Each row is where one point has got to under a steady rotation. How many ticks took it there?
The counts run from 0 to 335.
[131 114 121 142 102 138 163 107  76 103 126 158 155 136 100 145 142  94
 130  87 119 114 164 165 160 156 170 109 101 159 163 126 128 160 180 108
 146 105  94 137 167 155 140 105 107 143 145 123 120 156 171 111 140 129
 128 135 125  91 119 149  76] : 166
[115 116 137 155 131 102 149  80 118 119 170 142 112 173 116 126 134  84
 104 126 107  79 128 161 123  99 144 141 106 176 179 100 109 130 125  87
 107  87  90 100 136 150 115 153  82 117 181 109 125 155 155 103 126 168
 150  94 111 104 116 108 119] : 319
[107  72 108 166 128 126 125 121  89 141 176 155 151 179  67 134 115 102
 128 149 112 117 134 169 144  93 138 126 131 177 147 125 158 128 153 104
 131  81  98  99 161 124 149 122 118 107 154 125 107 121 157 164 126 175
 163 113 123 121 123 125  67] : 105
[112  65 129 138 102 150 125 130 107 158 148 137 109 168  71 142 130  81
 111 124 149 127 155 133 119  81 165 153  98 177 124 138 165 108 179  98
 137 130  84 107 145 145 121 129 105 104 156 141 127 105 159 102  87 164
 155 120 147  91 155 153 109] : 102
[ 97  75 139 136 131 100 160  91  82 129 179 142 117 186  88 113 120 143
 119 143 100 101 140 134 122 100 143 118 103 144 149 109 152 112 129 105
 127  83  96  98 155 144 122 169 154 123 136 159 144 126 186 129 142 150
 155  81 129 134 123 149  83] : 8
[ 88  81 123 135 151 128 144 102 123 155 151 160 106 160  69 147 152 112
  82 154 132 114 149 155 116  98 161 164  82 136 132 123 147 109 142 112
 131 111  82 102 112 144 142 123 143 112 158 104 104 148 141  94  94 178
 137  87 171  94 117 175 118] : 100
[116  97 131 133  79 122 125  93  64 117 133 142 110 205  91  91 117  79
 119 137 146 130 173 163 114 111 146 142 119 172 128 130 146  86 154 123
 110  84 104 138 184 101 154 144  97 105 142 138 152 132 151 109 131 136
 139 127 106 107 128 116  84] : 227
[ 90  97 165 129  93 114 137  82  73 102 173 167  92 196 108 129 123 127
 126 108 133 131 147 169 113 121 184 149 122 152 203 103 161 134 143 129
 125 122  94 114 161 140 172 126 111  95 127 101 128 149 146 112 127 130
 145 120 115 119 113 127 131] : 32
[ 89  82 117 143 153 141 144 117  74 154 155 127 150 162  84 117 130  82
 135 155 124 108 166 142 136 136 124 140 100 175 119 109 144 115 151  95
 134  66 136 113 159 136 136 136 137 125 168 148  99 108 167 137 119 185
 177 121 130  90 123 140  95] : 203
[106 103 118 132 154 158 171 134  89 124 149 195 143 146  95 171 139 111
 135 117 134  65 134 151 128 174 155  98  99 143 148 106 105 145 167 109
 154 113  98 146 157 152 149 104 151 100 144 137 105 133 168 115 129 124
 135  51 118  93 104 161 110] : 168
[ 82  81 129 140 153 131 161 135 116 153 169 149 120 152  59 138 135 126
  97 134 113 102 117 135 108 112 136 140  78 128 118 110 115 133 145  94
 129 112  73  97 119 142 139 128 135 111 163  98 130 141 156 112  91 204
 134  89 152  96 113 172 104] : 99
[103  87 127 135 145 133 158 112  87 130 163 116 116 155  91 105 143  80
 101 149  96  85 145 127 119 152 128 134  83 158 139  89  95 133 146 106
 102  83 135 104 162 123 128 136 141 115 169 119 128 131 161  85 120 179
 132 120 121  88 110 182  96] : 222
[ 95  95 129 133 113 174 113 123  97 134 155 166  92 166 100 118 119  73
  99 139 160  95 152 151 118 110 160 136 109 185 115 118 126 113 188 111
  98 128  83 130 157 110 155 113 104  68 147 130 105 142 123 117  98 142
 145  91 113  88 126 128 116] : 324
[101 124 160 129 112 126 173 110  76 137 118 162 129 132 122 126 141 112
 113 110 134 112 186 129 124 154 163 105  86 133 114 118 106 106 164  96
 158 117  74 119 161 169 106 127 109 141 144 139 131 172 157  68 102 142
 116 100 141  88 109 148 108] : 65
[133 106 108 144 109 145 143 132  76 112 131 152 140 188  90 126 125  61
 146 118 132  80 131 145 131 146 162 110 120 162 162 104 105 154 164 126
 148 105 104 155 170 103 156  94 105  96 150 141 115 128 165 123 141 123
 131 120  77 109 109 154  72] : 247
[110  85 123 134 145 147 112 129  81 153 188 154 123 199  93 125 130 102
 107 167 119  96 123 124  99 103 160 113 114 158 129  98 111 119 152 132
 120 101 101 120 154 114 135 116 104  71 164 153 106 122 120 114 109 143
 146  85  92 114  96 163 114] : 125
[110  94 112 153 145 119 132 104 108 150 133 187 173 142  79 163 157 109
 102 165 136 117 153 152 126 121 134 116 119 141 100 132 133 100 135 101
 154  89  93 127 137 141 149 113 135 131 144 121  97 156 158 100  98 172
 139  46 150  96 116 173  88] : 81
[ 97  79 154 140 125 116 123 124 106 148 188 154 137 177 110 125 153  86
 138 153 138 127 117 123 101 117 141 116 115 172 140  91 122 124 130 100
  84 134 119 117 154 148 156 158 122 105 194 130 128  96 143 109 120 156
 155  43 113 115 117 139 107] : 213
[103  93 147 135 113 111 120 138  91 126 141 143 125 185  99 119 141  75
 115 155 123 184 152 150 110  95 117 138 103 143 109 109 115 110 140 119
 115 108  91 122 145 127 153 132  77 102 176  92 137 129 136  98 107 181
 112 117 128 125  92 136  64] : 216
[108  64 122 123 118 141 129 143  91 169 145 127 117 173  72 122 137 103
 111 144 135 141 158 109  95  77 154 128 101 142  86 122 152  92 168 110
 144 118 100 116 155 144 132 134 118 115 150 162 135 102 169  94  87 160
 137 103 143  98 134 177  77] : 3
[ 91  88 172 134 124 144 120 100  97 102 147 150  99 183 125 116 128  77
 110 138 125 141 174 139  91 126 134 139 136 140 137 103 130  85 146 138
 132 118 114 142 142 142 164 122  90 111 106 140 107 148 180  70 114 137
 148  71 104 124  92 118  93] : 138
[ 78  96 164 118  91  93 162 115  88 141 143 132  93 173 101 123 150 106
 108 130 142 106 136 116  99 134 159 134  96 118 144  92  92 111 142 107
 113 122 107 102 158 114 148 123 118 106 154 109 155 112 166  60 100 150
 128  86  96 103 132 177 119] : 233
[122 122 142 155  99 126 123  97  76 120 111 160 169 158 123 134 141  66
 152 110 153 143 166 148 115 145 162 125 141 167 146 120 146 109 160 110
 162 122 120 147 162 156 161 102  58 143 152 126 109 139 175  76 104 145
 156  91  99  90 119 128  93] : 59
[116  78 114 143 141 128 125  92  87 129 164 135 127 169  86 122 160  95
  87 181 106 109 137 150 128 129 148 133  97 157 141 100  95 127 142 127
 100  87 119 112 169 111 148 126 138  95 182 110 106 148 117  93 122 165
 117 121 114  97 104 183  95] : 223
[106 131 139 125  93 107 143 122  79 131 120 167 118 198  88 128 117 114
 129 106 135 107 127 130 101  95 186 106 100 110 136 116 112 112 132 129
 155 115  59 145 134 111 133 119  76  96 146 129 155 139 155  87 109 114
 120  83 104 136 110 142 107] : 251
[140  88 153 147 117 117 134  88 102 123 178 119 112 178 118  96 131  74
 106 118 108 114 123 133 112  99 147 149 113 178 173 104 129 143 156  97
  91 105 104 109 149 157 121 166  89 123 169 129 141 144 173  86 137 173
 152 115 108  94 110 128 108] : 220
[117  89 116 139 110 106 152 131 101 158 140 164 149 157  81 162 169  96
 135 132 141 120 129 143 139 117 173  97  72 162 129 131 114 135 146  82
 128 128  82 100 154 157 125 142 129 107 194 124 146 113 135 112 126 137
 128  89 147 104 133 160  89] : 90
[ 90 100 158 133  95 108 144  99  92 127 109 130 116 161 103 107 143  56
 125 145 152 131 159 157 135 144 158 150 124 163 145 111 131 134 163 113
 131 130 119 114 141 118 202 112  82 113 131  97 110 134 166  86 120 158
 142 122 102  87 108 167  78] : 334
[114 115 147 141 125 123 167  70  92 145 120 160 140 139  92 125 141  96
 131  97 150 111 143 140 126 150 158 147  96 155 144 127 157 128 156  89
 142 121  97 146 133 174 160 141 127 169 136 116 152 159 203  84 115 153
 150  77 145  69 124 147 113] : 77
[ 99 103 129 143 154 141 142 142 102 153 168 170 151 182  97 126 121 101
 155 121 146 114 128 141 109 104 136 120 102 163 137 111 148 132 135  87
 130 115  88 135 116 174 144 154 109 111 177 138 127 123 171 147 121 160
 175  41 130 123 105 100  97] : 194
[ 79  87 131 130 146 145 151 123  96 140 120 173 145 170  83 137 136  71
 140 138 155 158 176 178 142 150 137 140  97 163 134 130 164 125 146 107
 144 126 109 134 138 154 179 133 125 116 157 116 104 134 160 157 128 161
 149 107 165 111  84 124  84] : 192
[ 88  97 122 135 118 126 143 111  89 134 131 144  98 166  99 111 154  75
  85 170 134  95 164 156 133 145 147 142  84 152 123 111  87 119 154 114
 122  88  95  85 149 116 137 108 124  92 169 102 106 154 112  93 108 171
 108 131 130  87 119 166 116] : 322
[102 124 135 139 128 153 159 115 105 128 146 172 141 159  97 143 111 120
 130  65 140 100 122 143 107 134 155 129  99 139 165 113 156 150 156 103
 149 132  67 152 109 173 152 112 106 126 130 120 133 149 188 119 110 162
 155  67 131  88 110 120 121] : 175
[117  95 135 142  85 122 143 128  66 108 143 135 120 197  98  94  99  91
 125 120 119 128 141 147 121 117 138 116 116 172 139 105 138 127 161 115
 100  91  89 138 183  97 157 124  94  99 142 122 154 123 165 135 137 155
 145 132  88 118 112 115  79] : 228
[124 109 134 168 105 110 129  76  93 116 114 168 156 156 114 160 151  79
 136 110 145 107 141 145 109 140 166 129 132 147 167 111 129 112 140 117
 157 106 137 151 157 149 155 107  91 145 140 131 116 124 201  71 122 126
 152  82 102 102 128 150  98] : 158
[110 124 115 144 139 118 137  79  64 103 144 182 145 196 110 123 119 106
 123 130 121  87 134 156 116 146 143 108 127 133 158 105 124 114 124 129
 140  83  95 174 161 114 163 118 124 117 131 142 133 161 176 108 146 123
 132  55  89 127  86 127 102] : 150
[110 142 139 152 123 125 131  73  58 109 148 180 138 194 128 113 113 100
 146 106 142 104 146 170 114 135 156 119 124 159 169 121 145 123 134 129
 141  86  91 166 154 133 155 119  87 114 135 133 117 169 154 123 132 122
 160  77  91 120  98  97 128] : 51
[ 77  76 154 131 127 122 142 141 101 149 176 144 120 187  98 125 129  77
 154 139 148 113 133 130 105 105 140 139 108 167 157  88 134 132 139 106
 122 132 134 108 139 153 156 156 116  93 174 144 125  80 186 128 119 141
 165  75 109 131 107 134 106] : 114
[ 83  98 133 131 127 142 154 147  82 125 120 166 127 146  96 140 131 118
 121 136 118 118 172 138 107 129 134 112 118 104  99 105 112  97 145 130
 192  94  89 121 132 127 130  70 100 121 121 138  87 151 172  94  92 157
 133  88 114 124 100 157  69] : 260
[ 67  94 160 128 138 136 163 113  77 146 174 192 128 159 112 141 158 164
 115 127 136 143 175 143 111 138 167 112  79 127 124 118 139 110 154 105
 143 127  64 112 146 175 127 141 155 129 140 126 132 172 135 101 111 140
 131  84 173 114 110 147 128] : 287
